In the data rows, the value 50 means zero.
How far apart are the two rows of each pair, measured in a hidden way? 0 means very close, and 20 very far. Two or three weighted sums of its numbers give each row a place; it is the straight-line distance between the places.
[60,40,61,41,53,50,50,47,50,40,48,51,45,44,41,63,65,35,36,66,49,43,51]
[46,48,38,54,42,42,50,45,66,61,53,65,58,50,55,42,37,54,59,40,60,58,42] >> 7
[42,53,46,58,46,52,39,37,55,67,41,57,54,42,49,44,39,40,51,38,51,68,34]
[61,58,59,54,56,49,55,46,32,41,50,27,35,42,50,51,59,48,34,69,38,40,53] >> 7
[55,53,53,44,54,54,61,55,43,35,51,34,46,54,53,58,61,58,47,57,50,34,66]
[63,59,59,39,49,63,50,57,40,32,48,37,34,50,41,58,60,50,41,60,44,40,57] >> 9
[39,53,48,63,52,38,39,38,46,71,46,57,60,48,62,38,30,47,51,38,48,64,46]
[44,45,57,50,61,44,53,52,44,45,51,44,54,52,39,53,60,47,46,56,48,41,53] >> 2
[43,41,33,50,52,33,46,27,75,65,45,59,58,45,56,38,34,51,64,26,59,55,40]
[43,38,60,39,62,50,44,34,63,54,67,61,75,49,51,46,50,36,39,28,60,61,36] >> 16
[40,66,32,55,39,48,40,51,50,64,56,59,51,56,42,55,39,58,68,34,53,40,47]
[43,44,61,57,65,53,33,34,42,56,42,52,66,41,51,37,47,43,42,48,52,66,36] >> 5
[61,48,45,30,35,55,71,62,51,40,57,40,37,53,60,69,54,64,67,47,51,44,52]
[53,51,27,51,38,49,56,55,66,44,57,45,42,60,51,53,51,67,66,44,50,40,64] >> 14
[29,42,63,66,68,48,34,40,47,60,48,64,62,49,38,50,45,40,49,43,45,61,40]
[64,59,48,48,42,47,61,60,39,36,56,36,43,50,39,60,58,60,51,61,50,37,59] >> 8
[54,56,38,49,34,45,51,55,50,53,41,48,48,58,60,48,48,63,56,44,48,52,58]
[69,52,34,43,34,52,60,49,60,50,49,45,36,52,57,54,49,59,64,44,53,53,51] >> 8
[58,47,61,39,60,67,54,57,35,37,56,44,41,49,50,56,53,53,49,53,52,46,57]
[28,44,48,65,58,46,55,55,51,46,52,48,62,59,44,45,63,43,48,47,48,43,64] >> 5
[38,53,44,69,47,55,41,48,55,68,40,63,46,49,52,46,33,60,59,48,41,63,39]
[45,67,38,55,36,45,42,55,53,65,39,56,43,51,51,35,31,54,60,49,47,55,47] >> 2
[59,65,40,61,39,44,46,45,55,68,51,51,39,44,71,40,31,45,49,52,45,57,48]
[43,41,63,41,65,43,38,32,45,59,49,48,61,47,51,47,43,41,40,32,52,71,25] >> 14
[65,54,37,38,32,53,60,68,61,49,59,47,47,56,54,49,52,61,60,47,54,37,65]
[65,63,39,61,31,46,53,69,54,49,55,53,39,59,56,35,41,61,55,50,50,44,59] >> 11
[57,44,67,48,56,53,43,40,44,45,53,51,49,40,50,54,53,44,40,49,53,54,42]
[39,41,63,56,58,48,48,37,47,62,44,61,63,45,54,39,48,32,40,47,42,64,40] >> 5
[51,56,49,50,46,41,40,34,40,64,45,58,62,35,59,45,35,42,44,39,61,63,32]
[58,47,69,46,55,53,52,54,34,39,44,38,46,40,54,58,59,41,40,71,47,45,50] >> 7
[33,43,57,71,68,42,35,40,51,60,56,57,66,54,51,35,50,40,46,41,47,58,43]
[55,40,54,34,52,64,56,49,46,38,53,41,47,52,52,51,59,55,40,52,50,44,56] >> 5
[54,69,58,51,57,46,53,61,38,38,51,31,43,52,39,57,57,50,34,73,43,41,65]
[55,58,67,60,60,49,47,45,42,62,44,54,44,47,48,40,48,32,43,48,40,67,40] >> 10
[67,63,46,40,46,53,58,57,43,35,53,31,36,47,58,66,55,59,49,58,39,41,52]
[38,36,62,47,63,44,44,37,52,56,42,58,70,47,45,53,44,37,44,29,48,66,27] >> 3
[63,65,43,60,39,42,54,64,44,44,43,42,26,44,61,53,49,66,53,70,33,45,54]
[48,48,51,45,42,53,59,60,52,37,58,40,47,56,50,62,61,66,45,60,53,42,58] >> 13
[40,39,51,49,66,49,48,53,51,50,50,54,67,47,39,51,61,47,50,53,57,45,56]
[55,51,63,52,67,38,50,39,40,56,43,51,60,39,50,35,49,33,43,39,45,67,34] >> 15
[46,40,41,33,31,58,50,49,63,55,44,62,62,59,57,53,42,61,67,42,56,58,45]
[53,57,33,49,38,45,45,36,62,59,39,57,52,52,45,32,32,62,61,35,58,54,43] >> 13
[53,45,62,48,49,67,49,47,35,39,44,35,46,47,54,56,63,39,36,58,52,50,51]
[53,46,39,38,42,48,59,66,56,38,56,40,44,64,56,54,50,65,57,44,57,42,62] >> 6
[42,52,52,56,49,58,48,40,53,64,47,72,52,40,48,42,32,45,51,40,57,61,37]
[37,21,48,42,57,44,53,28,72,61,55,65,67,45,58,38,50,47,57,20,60,74,28] >> 15
[47,45,65,52,62,52,39,31,51,54,50,60,64,44,50,49,49,35,36,41,55,62,32]
[35,43,55,58,67,50,39,40,46,56,51,57,69,50,39,36,55,40,51,47,48,54,52] >> 4
[63,58,44,49,36,47,48,61,47,48,59,51,43,64,49,45,43,56,64,50,55,46,60]
[55,48,38,43,37,56,56,61,62,46,55,50,54,55,52,61,50,61,61,51,53,37,64] >> 3
[56,35,59,38,51,55,55,49,50,38,48,47,48,50,43,71,67,45,38,51,50,50,44]
[60,59,40,49,41,48,59,56,47,43,49,40,33,54,48,44,52,57,51,66,46,37,65] >> 10
[59,58,42,45,53,42,56,50,56,36,42,35,42,50,51,52,63,52,51,55,48,36,62]
[41,38,65,45,68,57,47,43,54,59,54,57,72,51,58,42,51,41,39,40,54,63,40] >> 9
[39,33,62,44,64,54,49,59,48,38,53,54,64,58,39,50,58,49,43,44,48,46,49]
[58,65,53,51,47,63,61,58,43,39,49,35,45,51,55,68,56,65,46,64,43,40,59] >> 4
[37,49,53,58,53,50,37,39,51,65,48,62,57,53,53,50,35,50,53,39,62,66,41]
[37,36,63,57,65,49,47,50,47,47,56,53,51,50,41,62,57,38,36,50,43,49,38] >> 4
[49,42,64,57,63,52,45,35,55,56,49,62,56,44,57,38,43,35,31,40,54,69,35]
[58,41,66,46,55,49,53,67,40,36,45,37,48,49,46,65,57,47,43,63,40,40,53] >> 12
[33,37,57,49,56,54,50,58,54,45,52,52,63,49,44,49,60,43,38,51,63,45,53]
[42,60,32,62,42,60,40,44,60,61,45,55,48,58,44,49,42,65,60,31,62,51,53] >> 6
[59,51,40,39,37,51,62,62,53,45,53,49,45,55,53,61,59,66,60,41,59,44,51]
[51,31,55,52,56,44,54,47,47,45,50,45,63,40,48,44,63,46,38,52,44,52,44] >> 3
[60,65,38,52,36,46,51,54,49,51,39,49,40,59,49,45,41,59,59,64,51,42,65]
[65,63,34,51,39,43,58,50,51,54,53,49,30,53,45,49,49,59,68,55,37,42,59] >> 6
[41,46,63,54,66,36,42,30,50,57,47,46,68,43,52,36,55,36,45,47,46,67,36]
[43,47,40,39,39,49,57,58,65,58,44,64,49,58,43,60,41,57,63,48,53,43,57] >> 6
[37,54,44,64,54,46,44,42,58,68,41,68,53,50,50,37,32,53,61,32,51,60,48]
[69,62,48,44,52,56,57,62,36,35,55,35,41,52,56,66,59,53,46,59,46,45,56] >> 4
[47,46,36,35,37,49,61,56,58,41,63,54,42,60,50,57,51,64,61,41,65,43,55]
[55,49,45,51,42,42,53,40,55,63,39,54,47,39,64,42,32,50,62,51,53,56,45] >> 7
[69,70,46,57,37,50,46,70,38,54,45,42,43,49,52,45,41,53,56,66,47,46,59]
[61,61,41,48,37,54,65,64,49,44,57,42,36,51,50,50,48,65,56,72,35,33,65] >> 2
[45,36,57,55,60,53,48,46,39,41,43,43,48,44,47,50,60,44,41,64,46,48,54]
[40,45,49,48,55,55,40,36,58,62,46,70,51,45,51,44,39,47,54,25,54,67,33] >> 5
[65,47,50,44,43,42,63,48,52,32,53,35,49,47,56,51,58,53,36,54,46,42,49]
[53,42,54,35,46,58,59,52,55,36,57,39,51,55,46,43,67,52,45,54,59,43,65] >> 12
[38,50,61,51,65,47,44,33,49,58,44,48,63,48,46,34,50,32,42,47,47,52,44]
[53,48,57,43,72,52,42,41,39,55,61,52,48,47,52,47,46,41,48,34,49,66,36] >> 1
[38,52,29,55,44,38,57,66,61,53,56,51,54,55,46,40,43,66,70,51,57,31,71]
[48,67,39,58,45,42,40,49,44,67,51,60,38,54,50,39,39,56,63,49,56,50,54] >> 3
[62,57,31,49,41,47,58,61,57,46,55,46,37,50,48,51,49,70,62,57,48,33,63]
[25,23,47,44,50,39,52,52,65,42,52,57,71,52,38,49,60,54,39,48,50,47,48] >> 10
[26,36,47,60,63,41,38,35,62,63,52,57,70,51,38,28,42,50,50,35,62,65,40]
[48,52,52,41,55,60,52,57,49,37,42,43,42,52,43,61,61,63,49,43,59,41,52] >> 9
[46,37,58,51,68,49,42,47,47,52,58,53,56,43,42,44,56,47,41,40,49,57,42]
[59,54,40,55,38,46,65,60,50,42,61,39,53,55,55,58,59,55,53,64,58,36,64] >> 1
[36,38,64,61,57,60,45,50,51,49,43,63,54,42,38,46,61,38,29,53,37,57,46]
[46,48,40,38,43,63,59,66,60,42,60,51,42,56,36,63,63,62,58,51,57,35,61] >> 6
[60,64,50,60,47,51,46,39,47,65,55,51,46,51,56,48,31,39,52,42,49,55,43]
[49,59,59,54,59,42,42,46,38,64,41,49,50,40,53,50,39,50,52,39,44,68,37] >> 9
[39,36,56,41,63,48,49,45,53,46,55,50,58,41,52,57,61,47,45,49,43,48,43]
[53,65,37,63,34,35,60,57,58,55,61,42,45,53,53,52,50,51,57,60,52,34,66] >> 5
[61,54,66,49,57,55,57,49,43,38,45,33,40,43,51,50,61,41,32,61,42,48,48]
[49,46,64,50,66,44,51,43,48,49,57,55,62,41,40,52,55,39,46,46,49,52,45] >> 8
[72,75,52,43,44,52,47,63,32,46,46,38,32,55,49,68,46,58,53,57,42,45,52]
[64,62,35,59,41,42,52,67,42,50,48,42,34,51,54,49,44,53,59,62,47,35,69] >> 6
[41,63,49,57,46,50,38,45,48,61,51,59,42,48,55,52,35,51,57,50,51,59,46]
[39,45,57,50,59,56,45,63,42,45,51,39,52,57,42,53,65,48,41,64,50,40,61] >> 10
[38,47,37,46,40,46,64,63,69,44,56,50,53,71,47,49,56,66,55,46,54,33,71]
[45,47,47,42,43,62,36,50,55,67,45,71,56,42,55,52,32,51,60,37,53,68,39] >> 7
[48,41,68,37,61,59,49,48,46,45,53,53,64,37,48,47,56,33,37,55,58,48,42]
[47,67,45,63,39,45,44,48,48,64,45,50,47,53,54,35,36,49,60,47,51,51,50] >> 4
[43,33,65,40,66,58,44,43,50,47,51,61,59,51,47,50,55,36,39,34,52,61,41]
[50,50,59,47,54,46,57,61,51,38,51,42,52,54,43,55,60,45,36,59,55,35,63] >> 5
[45,32,62,37,57,46,54,49,45,43,47,40,64,43,42,46,58,41,41,40,56,55,50]
[34,51,44,51,46,35,59,55,56,40,58,43,56,56,45,53,59,55,42,64,55,34,70] >> 15
[34,50,52,62,57,52,40,34,50,64,44,63,62,45,46,39,35,46,49,43,57,63,37]
[36,48,63,47,67,59,36,45,39,56,46,63,59,43,44,52,46,46,43,36,59,57,36] >> 5
[53,59,37,63,36,37,53,56,55,58,47,47,39,57,51,42,42,63,64,56,48,45,56]
[62,57,61,59,62,44,46,65,27,39,42,31,36,53,39,46,63,42,33,80,39,44,62] >> 5
[46,45,51,48,55,47,32,27,54,61,59,64,63,43,61,44,41,42,52,30,58,69,33]
[65,49,61,43,53,52,64,54,48,35,55,42,49,52,48,62,68,42,31,60,48,38,54] >> 2
[64,49,50,37,49,50,63,55,55,34,55,35,48,52,53,51,65,61,45,61,51,44,57]
[19,27,59,55,53,47,39,40,68,54,52,71,76,56,42,42,55,41,36,45,52,55,42] >> 12
[46,37,46,36,44,59,61,48,63,36,57,46,56,43,50,60,61,52,47,44,53,44,45]
[55,37,62,39,60,66,50,52,49,43,50,50,49,36,46,56,55,42,48,51,49,49,47] >> 2
[40,56,52,71,66,37,36,43,41,64,44,52,59,42,52,31,42,47,52,58,49,60,43]
[51,53,52,50,51,48,61,54,45,34,55,33,45,59,47,59,59,53,43,67,48,37,64] >> 6
[49,57,50,59,46,62,54,63,43,42,47,40,42,57,43,67,64,66,53,59,40,39,70]
[41,53,32,58,35,42,48,56,66,56,37,56,55,59,40,49,42,62,58,47,59,49,62] >> 9
[61,59,48,53,47,54,59,56,40,38,51,32,34,55,50,54,54,51,54,61,51,38,61]
[33,48,65,52,67,45,41,53,44,54,46,58,57,55,40,55,58,40,41,49,49,49,49] >> 15
[63,59,53,41,49,50,60,58,40,32,56,33,34,49,51,58,66,40,41,56,45,37,61]
[43,38,61,50,57,45,45,35,56,57,44,51,64,40,56,35,52,37,43,42,50,64,40] >> 6
[41,53,39,63,45,36,44,39,54,65,50,58,48,57,60,33,38,54,54,40,49,58,50]
[56,41,64,39,60,61,50,49,41,39,51,50,38,43,41,58,57,47,41,54,42,50,53] >> 3
[51,57,47,55,50,63,39,42,53,61,41,56,42,43,58,41,37,48,54,43,51,61,41]
[64,69,41,53,39,45,57,60,44,55,46,46,38,52,55,56,43,64,59,56,46,46,57] >> 13
[60,49,44,46,34,50,57,57,59,48,50,52,50,50,53,59,48,58,55,53,48,43,61]
[54,62,74,62,65,56,36,39,25,57,43,45,49,43,57,45,37,34,38,52,44,65,39] >> 16
[53,51,54,53,51,52,37,38,41,62,54,56,66,42,50,46,36,33,54,42,59,65,34]
[60,50,32,44,31,41,62,55,51,48,65,48,40,57,54,47,49,67,69,37,52,37,58] >> 9
[43,46,35,37,44,57,60,60,62,39,65,45,47,68,42,68,55,65,61,49,63,38,58]
[51,50,57,59,53,46,49,51,52,41,42,33,43,51,39,41,61,50,39,64,44,35,56] >> 1
[53,48,59,56,61,47,50,48,38,47,44,36,49,45,44,49,65,46,40,66,44,39,57]
[53,54,39,46,42,50,60,64,57,38,56,43,46,53,48,53,52,66,50,60,51,43,58] >> 13
[57,67,51,38,39,45,63,56,41,39,42,30,37,57,47,58,61,58,42,58,50,35,64]
[80,74,49,34,39,67,52,52,34,52,43,49,24,42,62,59,44,48,61,53,39,58,48] >> 13
[50,49,54,55,59,50,58,61,43,38,53,29,48,55,34,49,59,51,37,66,43,40,66]
[52,45,25,51,41,48,42,54,52,54,49,56,45,49,55,42,39,61,73,46,55,47,56] >> 11
[49,50,42,46,35,58,65,66,61,41,51,47,42,60,48,55,53,68,63,52,57,40,58]
[61,60,48,44,48,49,62,61,46,34,50,33,41,56,52,58,62,58,36,58,48,40,55] >> 3
[31,40,68,62,67,47,37,37,42,61,33,59,70,51,47,50,44,40,38,43,55,57,32]
[47,37,61,33,54,57,54,54,52,35,59,52,50,53,45,59,63,45,41,62,56,47,48] >> 17
[42,42,51,48,59,42,39,44,49,59,51,64,68,45,59,48,43,46,58,36,49,61,28]
[46,50,30,45,42,50,66,65,59,42,58,52,46,61,41,62,54,60,59,49,54,41,63] >> 8
[42,57,54,66,63,54,39,30,36,62,48,57,47,49,43,42,40,52,55,34,43,63,37]
[25,34,62,56,55,38,53,48,58,48,44,57,67,50,39,49,56,34,37,53,55,52,39] >> 13
[46,40,63,39,58,57,44,40,52,52,47,54,65,41,44,65,60,38,31,51,51,57,44]
[38,44,58,62,61,53,37,40,52,61,42,64,58,43,51,40,39,46,49,35,39,70,38] >> 13
[57,55,39,47,36,42,55,59,55,39,43,49,34,51,59,58,53,73,63,60,50,47,54]
[33,35,52,54,58,48,45,31,70,59,40,67,64,45,49,47,47,41,42,27,59,69,40] >> 4
[22,31,52,38,63,50,37,32,64,60,50,74,68,51,47,46,44,44,53,27,56,62,36]
[35,48,46,55,49,47,39,49,55,65,46,63,47,40,58,40,31,46,59,39,47,56,43] >> 7
[41,55,57,57,63,45,36,48,37,58,50,58,63,50,49,41,40,51,57,40,53,69,42]
[55,59,38,66,45,36,70,52,57,40,54,36,43,55,47,45,60,58,54,61,44,34,68] >> 3
[62,56,37,37,38,55,50,69,56,49,61,57,37,58,50,55,42,64,68,49,48,42,60]
[53,55,50,39,46,40,67,62,58,35,56,33,47,59,45,51,57,59,44,57,56,37,57] >> 8
[37,44,55,64,60,47,37,40,54,59,45,62,63,45,53,38,44,37,46,40,49,62,38]
[25,40,51,54,62,51,42,28,63,58,53,67,62,50,40,32,41,44,54,32,58,61,32] >> 8
[34,60,45,66,51,46,41,45,45,69,34,59,55,44,53,49,34,60,65,42,49,60,37]
[56,67,44,59,47,50,44,41,44,65,42,57,49,44,65,45,31,50,55,39,49,67,37] >> 5
[60,41,62,44,58,53,49,51,41,39,49,47,51,45,46,53,62,39,44,59,43,43,50]
[69,52,42,31,32,52,56,61,47,47,55,49,41,47,57,65,46,53,62,53,47,46,55] >> 4
[43,47,63,49,67,48,38,49,34,48,48,51,51,43,50,60,53,48,49,52,45,52,34]
[36,41,57,44,56,48,39,58,50,46,52,51,54,52,42,53,60,38,46,54,47,45,56] >> 19
[43,29,63,48,62,54,40,40,61,48,54,58,75,44,51,50,53,32,40,37,53,62,36]
[63,55,46,49,41,51,60,60,61,41,51,38,35,51,54,49,57,65,52,58,53,36,57] >> 7
[49,55,52,50,59,49,35,47,39,64,53,60,51,44,56,45,39,40,58,54,44,67,45]
[48,58,40,57,35,48,46,50,51,64,49,59,46,53,62,46,33,54,62,49,48,46,54] >> 5
[45,38,70,46,56,43,43,43,45,52,46,59,65,49,50,40,47,34,32,48,50,65,32]
[31,33,61,59,61,50,48,40,66,50,48,62,66,53,41,51,59,40,36,57,44,51,57] >> 16
[28,42,41,65,66,42,41,46,59,68,55,63,70,54,54,32,39,56,53,31,57,62,46]
[58,59,35,53,36,39,52,47,61,55,50,52,48,67,53,50,44,54,68,51,55,48,49] >> 4
[38,47,57,47,64,51,41,38,42,55,52,61,55,41,60,46,38,39,48,32,50,63,44]
[73,58,52,41,39,51,63,56,39,41,52,42,37,54,62,63,53,60,48,56,44,45,56] >> 10
[45,46,52,46,51,51,63,68,56,36,49,45,47,54,48,60,71,55,41,67,47,46,60]
[60,60,40,43,42,53,57,62,45,46,50,44,34,57,51,53,47,73,71,50,50,35,61] >> 18
[39,37,64,43,61,53,49,57,49,46,53,50,57,46,39,63,58,36,33,66,49,47,50]
[58,57,36,48,34,50,55,53,64,46,46,43,36,57,48,58,48,54,54,55,54,36,53] >> 13
[59,44,58,33,57,66,51,54,47,35,50,46,41,40,50,56,59,49,35,53,49,46,44]
[70,53,57,36,48,69,58,53,49,34,57,38,47,52,45,66,64,53,43,58,52,49,42] >> 6
[64,56,42,44,35,51,51,59,49,45,64,52,40,56,56,61,48,57,57,44,55,47,58]
[35,38,52,51,60,43,48,50,52,48,45,50,68,52,37,36,52,47,41,58,48,42,55] >> 6
[54,54,43,69,38,64,50,56,49,52,44,54,43,48,43,59,43,57,65,47,54,41,50]
[60,54,53,48,44,59,47,45,55,65,46,66,41,42,67,57,40,46,53,54,49,67,40] >> 15
[57,56,42,50,31,58,68,67,47,41,57,43,37,60,49,66,48,56,50,62,59,36,61]
[61,56,37,55,30,51,55,54,55,52,55,55,43,58,61,55,42,60,63,52,49,45,56] >> 6
[72,77,46,54,46,40,55,61,37,48,51,35,35,53,53,53,44,61,48,60,40,44,69]
[52,40,65,49,61,54,39,42,40,57,47,58,63,41,43,49,49,38,44,40,50,60,32] >> 10
[54,57,55,55,47,64,52,64,41,40,56,32,39,57,41,54,59,53,41,63,53,37,63]
[33,40,52,59,60,45,42,42,51,68,46,57,58,48,47,34,44,44,55,45,48,59,50] >> 4
[50,47,55,47,61,56,59,53,44,37,53,29,43,62,47,49,66,60,43,58,47,47,53]
[46,49,50,57,59,51,39,33,49,64,47,64,55,37,52,25,29,38,53,40,55,61,40] >> 15
[40,57,54,58,61,40,37,38,56,64,48,55,62,52,53,43,42,41,51,38,54,61,44]
[66,60,46,55,36,53,67,62,49,41,56,40,41,51,55,58,63,57,45,70,49,44,58] >> 2
[57,55,55,48,46,51,58,55,49,32,52,36,33,56,51,69,65,54,44,60,48,40,58]
[56,45,66,44,65,48,54,46,44,48,50,49,48,43,50,49,54,41,36,54,42,53,43] >> 5
[49,56,41,39,41,60,57,61,54,41,56,44,41,63,50,59,50,65,64,50,53,42,59]
[59,45,54,42,47,56,51,48,48,34,46,41,57,46,52,51,61,39,35,55,47,47,50] >> 1
[55,43,73,48,60,59,41,31,52,55,51,51,56,50,52,49,53,30,32,46,47,66,38]
[45,49,61,54,57,64,45,69,34,40,46,44,47,52,41,66,60,47,46,69,44,38,65] >> 4
[55,44,57,29,51,63,54,53,51,35,52,48,57,46,41,65,62,40,42,53,50,45,52]
[48,53,46,60,58,47,45,35,54,63,43,63,43,44,58,34,37,62,63,30,37,68,37] >> 13
[53,48,33,43,39,55,68,65,65,40,58,51,44,62,50,58,54,71,59,47,54,42,63]
[45,52,49,52,51,48,55,60,50,39,49,40,51,58,38,51,62,58,42,65,46,39,65] >> 5
[57,48,45,40,44,54,73,60,56,38,48,38,36,58,56,58,59,57,54,50,51,46,57]
[62,57,39,54,40,53,55,63,54,43,61,47,44,58,49,60,55,64,53,58,55,41,61] >> 16
[36,38,56,51,59,48,44,38,52,55,56,62,66,50,53,44,51,35,41,38,56,63,41]
[69,57,57,50,60,54,54,56,31,37,58,29,39,46,47,53,63,42,47,64,40,41,50] >> 12
[51,43,61,55,61,43,54,53,37,47,47,38,51,43,45,36,55,41,31,55,41,48,55]
[46,28,61,37,60,55,47,45,51,47,54,59,63,50,52,52,58,47,48,43,60,60,34] >> 2
[58,49,32,53,41,39,62,57,68,45,50,46,40,55,49,47,54,55,58,50,57,38,61]
[54,62,51,61,56,40,43,43,38,63,49,50,48,41,57,39,41,40,49,39,42,67,43] >> 7
[53,44,68,59,63,49,48,46,43,47,38,51,60,41,42,55,59,31,28,58,52,49,42]
[40,42,48,60,59,48,41,33,55,62,43,63,55,41,62,40,38,46,49,41,57,73,36] >> 6
[67,59,41,52,42,60,65,70,49,41,53,41,34,53,46,58,59,63,50,66,46,37,73]
[50,40,69,44,62,54,47,36,41,52,50,56,52,46,50,42,45,30,35,43,48,58,39] >> 12
[49,63,40,68,49,42,45,38,46,69,44,52,44,50,58,40,34,47,53,43,55,56,45]
[52,62,51,47,47,54,36,43,41,59,47,56,53,38,53,39,34,42,55,42,61,60,43] >> 8
[48,41,63,57,60,48,50,48,36,48,43,44,55,45,49,48,53,36,30,53,44,55,43]
[70,52,42,36,36,57,62,65,53,42,58,52,45,54,55,54,50,69,64,45,62,45,64] >> 11
[34,55,44,60,56,41,33,32,49,64,51,59,67,48,50,45,37,55,56,35,56,63,35]
[48,41,60,48,67,43,40,53,40,52,49,42,56,46,47,48,51,45,34,38,52,52,46] >> 8
[60,64,41,59,42,50,57,66,45,47,37,40,38,51,53,62,56,70,52,75,47,36,69]
[53,38,55,43,50,54,46,47,54,47,49,59,71,41,47,56,56,30,37,52,50,51,49] >> 7
[59,51,37,42,35,39,63,64,60,41,54,44,42,55,48,55,63,57,53,45,55,39,59]
[49,47,56,63,59,40,48,53,41,47,50,42,61,39,40,52,63,29,36,65,44,42,53] >> 3
[37,43,59,57,67,47,42,44,49,49,55,52,60,50,47,38,48,37,44,33,51,56,38]
[50,41,50,26,51,51,61,56,61,35,55,47,57,52,35,68,65,46,40,42,55,41,49] >> 11
[56,70,34,52,43,50,42,55,47,55,60,49,39,62,47,48,41,64,68,34,48,50,61]
[41,60,34,63,42,39,52,47,63,66,49,65,44,52,52,35,32,53,65,31,52,42,52] >> 15
[53,47,36,49,28,41,56,58,71,49,48,50,53,57,51,56,48,58,53,56,55,40,60]
[32,48,41,50,44,42,42,41,61,70,52,72,62,51,56,38,33,53,64,38,52,62,45] >> 7
[52,48,62,57,55,62,52,56,35,44,49,43,48,43,43,55,61,42,40,64,36,49,53]
[58,73,35,62,46,42,51,53,44,59,46,48,37,53,48,39,36,63,69,46,44,47,56] >> 11
[48,43,56,49,54,53,55,62,48,43,50,45,53,51,43,62,65,48,37,67,47,37,60]
[55,40,44,36,36,60,58,73,63,42,58,56,41,48,50,58,52,59,53,46,52,44,63] >> 7
[45,38,66,49,61,44,44,39,57,53,51,60,62,46,44,44,52,32,43,54,46,54,41]
[48,48,47,40,42,55,62,56,58,33,51,40,47,57,45,64,57,68,41,51,54,45,55] >> 5
[56,67,47,52,44,61,54,64,35,42,40,32,41,55,49,54,52,71,60,66,48,36,61]
[51,44,50,43,55,47,42,29,55,59,38,67,57,40,61,47,42,40,53,35,53,72,32] >> 7
[57,64,35,48,34,44,47,56,52,56,44,49,45,56,48,50,43,58,72,52,47,39,60]
[53,40,60,44,60,51,52,45,54,44,50,48,54,48,48,54,56,45,39,46,55,47,51] >> 3
[52,39,46,46,53,57,57,46,49,36,60,43,55,50,39,55,63,50,39,47,52,40,59]
[57,57,39,48,41,46,59,70,58,39,58,41,43,56,54,55,57,63,61,61,57,35,62] >> 6
[34,36,57,52,63,57,45,38,50,62,54,57,64,46,52,40,52,40,47,38,47,71,34]
[52,55,35,54,41,49,56,61,52,48,45,57,43,53,40,48,51,65,60,49,53,42,61] >> 5
[53,41,71,56,66,52,47,57,31,44,54,46,45,40,53,54,50,45,35,70,40,49,43]
[37,34,54,47,63,46,46,45,44,47,56,51,62,53,30,40,60,55,40,43,52,42,51] >> 9
[31,32,60,51,58,58,40,36,67,65,45,69,78,45,54,38,42,36,53,37,45,73,38]
[64,62,35,56,40,45,58,70,43,42,59,45,43,52,52,44,49,61,63,58,52,36,68] >> 11
[53,50,36,44,34,53,64,63,58,43,44,45,38,54,54,54,56,76,56,61,42,42,57]
[39,51,58,68,53,55,43,35,48,64,43,63,54,41,52,47,41,33,45,51,50,65,45] >> 6
